In the rows, 128 means zero.
Rotation paths and how fast each direction turns (degrees each step):
Each turn is a multiple of 5 degrees from 10 to 175, or 0.
Each row of a path follows its step; steps can be skipped.
Path 1:
step 3: [128 124 134 119 129 127 129 124 129 124 123 127 119 121 125 139 129 134
 128 121 134 124 127 137 139 131 127 121 134 130 131 131 137 118 124 122
 134 132 125 134 124 129 130 119 132 124 135]
step 4: [124 125 121 121 133 123 128 126 126 121 135 130 131 132 126 125 128 134
 134 122 141 124 130 136 123 128 133 125 132 129 129 135 135 137 121 115
 127 128 125 125 124 126 131 131 137 122 134]
step 9: [135 125 127 131 129 133 120 128 124 126 137 126 118 136 131 123 127 133
 131 119 123 139 130 124 132 128 131 125 124 125 128 119 137 125 135 125
 131 128 134 123 121 119 129 129 130 134 137]
step 10: [131 118 131 121 132 133 127 120 118 130 130 129 123 123 130 117 119 139
 123 132 121 124 140 131 124 126 131 123 130 125 128 128 135 128 128 133
 127 126 133 123 128 128 125 123 124 133 134]
step 12: [125 125 130 119 130 124 129 123 121 136 123 125 132 128 130 117 122 126
 126 123 137 127 128 135 128 129 125 121 134 127 128 121 139 129 127 122
 137 133 129 131 136 133 121 133 123 129 138]
step 20: [130 122 128 127 121 131 138 135 125 129 140 130 128 127 128 127 133 136
 126 125 136 126 135 136 133 126 126 120 127 122 130 127 135 123 123 112
 129 128 127 134 136 123 130 129 127 123 128]
step 26: [132 122 124 132 126 134 127 119 125 134 131 128 118 131 133 123 128 133
 119 124 112 132 133 136 128 129 119 124 120 130 135 130 129 136 126 126
 127 127 131 129 123 129 122 127 132 138 124]
step 32: [112 136 132 123 134 123 133 125 131 125 129 130 129 135 127 126 130 127
 123 123 129 126 126 135 130 123 123 138 130 132 132 128 135 126 134 121
 123 128 129 140 131 123 128 129 132 137 134]
Directions:
[129 128 130 125 131 127 126 129 129 125 127 127 128 127 127 129 129 131
 130 127 127 126 130 124 128 128 131 127 129 127 129 126 127 129 128 128
 129 129 129 127 125 127 128 124 127 128 129]
55
[128 128 125 127 129 126 127 126 129 130 130 125 129 129 130 128 128 127
 129 127 127 128 126 127 127 127 131 130 124 128 132 130 131 127 128 128
 129 126 130 129 126 130 130 128 129 127 129]
80
[128 126 124 127 126 131 126 126 128 128 128 128 128 130 127 129 129 127
 129 127 128 128 131 129 127 130 128 127 128 128 129 128 126 127 130 129
 127 128 126 126 128 128 126 125 132 126 130]
20
[127 127 129 130 128 129 126 129 128 129 128 128 124 127 126 126 126 129
 127 125 128 130 129 129 127 128 128 129 129 126 130 128 130 131 131 129
 129 127 125 126 125 130 128 130 126 127 127]
20
[130 128 128 129 125 127 125 131 129 128 128 125 131 127 126 128 131 129
 128 128 129 131 130 126 129 126 128 130 129 129 129 128 131 127 130 128
 126 128 128 128 129 125 128 131 129 128 129]
160
Path 2:
step 2: [119 127 138 131 125 123 123 130 137 126 131 126 130 120 129 124 133 124
 134 130 137 120 128 131 140 130 137 123 133 134 128 134 122 130 126 123
 134 122 127 121 124 130 122 129 124 122 133]
step 4: [125 128 129 132 130 128 131 128 120 131 128 124 127 131 129 136 114 129
 131 127 134 135 125 126 134 122 120 136 129 131 128 138 118 118 136 124
 130 134 133 133 128 123 125 132 134 131 123]
step 7: [123 123 121 131 129 132 133 138 125 122 134 123 131 135 124 131 126 125
 126 118 124 130 134 130 134 127 116 132 127 129 127 134 125 130 128 127
 125 131 133 124 127 124 128 113 118 132 121]
step 10: [120 120 136 125 125 136 125 135 127 128 126 122 129 120 133 120 133 126
 128 126 128 132 132 128 134 127 127 123 140 122 129 129 132 129 131 132
 135 141 128 122 133 134 127 119 125 126 127]
step 16: [130 132 133 133 121 131 129 122 132 130 128 114 135 130 131 125 119 130
 131 131 127 132 131 118 121 137 135 133 128 129 126 133 122 122 122 114
 126 127 127 128 132 124 124 122 129 127 134]
step 21: [119 134 131 125 128 121 122 127 134 130 128 129 131 137 122 122 135 133
 139 125 133 124 126 135 136 119 122 138 130 131 128 123 128 122 132 123
 130 125 126 122 119 132 127 123 126 127 125]
step 27: [130 127 134 130 129 138 136 126 119 122 136 119 126 128 127 122 124 135
 123 127 120 130 130 134 130 133 128 130 124 132 131 128 134 138 136 123
 138 128 124 131 122 128 119 134 123 130 127]
step 35: [125 127 141 128 125 125 121 124 125 127 130 119 131 139 125 125 121 128
 123 134 127 130 119 128 134 134 132 127 129 128 129 130 128 131 130 118
 134 119 130 123 131 132 123 131 141 122 129]
Directions:
[127 128 127 128 126 125 128 131 130 128 129 130 129 130 127 128 127 127
 128 128 128 131 124 130 128 126 129 131 128 129 127 129 128 128 130 128
 126 127 131 126 131 126 127 126 130 127 127]
25
[129 128 128 129 128 128 126 128 127 126 124 127 130 126 128 130 132 127
 129 127 131 128 126 128 132 127 130 129 129 129 127 127 130 126 128 128
 129 128 130 130 129 131 128 130 129 129 129]
35
[130 128 126 128 126 127 129 130 129 128 126 128 128 127 128 128 128 130
 128 127 124 126 131 130 132 131 129 128 130 130 129 129 126 127 127 129
 127 127 129 129 128 126 128 126 128 130 131]
85
[127 129 128 127 127 128 129 128 128 130 126 130 127 128 129 128 127 126
 127 130 129 131 130 124 129 126 129 127 130 128 131 130 128 124 130 127
 131 129 127 129 130 128 128 127 130 129 130]
55
[130 130 127 127 130 125 129 128 131 126 126 127 128 127 127 126 130 129
 128 129 128 127 128 130 125 127 129 130 129 128 129 129 125 126 127 128
 131 132 127 129 128 128 129 128 130 126 125]
90
[130 128 129 127 127 129 129 128 126 127 127 126 128 127 127 126 129 127
 129 131 127 130 130 129 127 130 130 130 127 125 130 126 128 131 129 128
 125 128 130 128 133 130 130 129 127 129 128]
20
Path 3:
step 7: [128 125 126 120 125 117 131 130 126 130 127 121 117 121 123 125 120 121
 144 120 123 124 120 121 124 126 126 128 123 123 127 116 126 129 127 127
 130 125 128 134 133 121 132 124 136 134 119]
step 9: [122 120 129 119 128 116 127 130 136 122 132 120 124 125 117 124 132 130
 139 129 124 125 123 127 129 130 129 130 126 123 127 135 116 137 130 137
 122 130 126 136 137 120 130 133 124 128 127]
step 15: [125 120 131 120 123 117 127 128 132 117 127 128 128 134 116 121 129 124
 133 122 130 135 134 138 133 134 124 124 126 126 126 123 121 135 130 137
 129 119 126 128 142 128 128 131 127 127 124]
step 18: [130 128 122 124 122 118 138 134 133 126 127 125 132 132 119 128 128 127
 129 119 126 128 126 131 128 121 116 135 121 122 124 121 124 126 126 133
 126 124 127 130 127 127 125 144 139 137 119]
step 19: [127 131 125 115 138 128 130 125 134 125 125 124 119 120 123 129 124 129
 141 123 126 129 124 116 128 132 129 128 124 129 133 113 128 132 123 133
 125 121 132 143 129 125 128 129 124 134 122]
step 24: [125 125 136 122 123 116 138 125 134 129 129 121 122 121 122 129 122 112
 137 124 124 130 124 123 125 121 124 136 117 123 127 120 128 131 131 132
 124 125 130 128 126 123 132 136 130 135 128]
step 27: [134 125 127 124 123 119 125 124 123 117 126 128 122 123 118 124 122 122
 141 121 125 128 128 129 133 127 131 128 125 118 128 126 120 126 128 135
 129 121 132 124 147 123 127 128 127 130 125]
step 31: [131 131 133 126 141 128 126 121 141 119 118 128 130 123 117 133 127 136
 136 125 123 127 128 130 127 131 123 133 123 128 137 119 135 131 125 140
 124 123 127 137 128 124 125 135 126 130 125]
Directions:
[131 127 127 128 129 127 126 129 126 125 128 130 128 130 131 125 128 128
 128 126 126 131 128 130 127 127 126 125 129 128 128 128 128 129 126 126
 129 127 126 127 128 130 128 131 131 127 127]
145
[132 130 129 125 128 129 131 127 126 128 126 129 125 129 127 128 128 128
 129 126 130 128 126 125 129 128 130 127 131 128 131 126 130 126 129 128
 129 128 127 126 127 128 131 128 128 129 129]
125
[127 128 129 129 131 129 127 126 127 126 128 128 128 129 128 128 128 127
 128 125 129 129 127 130 127 131 126 129 131 126 129 130 128 130 130 131
 128 129 126 127 130 126 127 127 124 127 129]
65
[129 127 125 129 128 125 128 125 127 128 129 128 127 127 126 128 124 126
 129 130 130 127 128 129 126 130 128 124 127 128 128 129 126 128 126 126
 126 127 128 127 127 128 130 125 127 129 128]
145
[130 128 129 129 127 127 129 128 128 132 126 127 131 131 129 127 127 128
 124 127 129 127 128 129 128 131 129 128 128 124 129 126 127 128 127 127
 130 127 129 129 132 129 128 129 128 127 126]
145
[129 127 130 126 127 127 129 132 129 127 126 127 131 130 127 129 128 128
 130 131 131 128 127 130 128 128 128 128 130 129 127 128 124 128 131 125
 127 129 126 127 128 127 127 130 129 129 130]
125
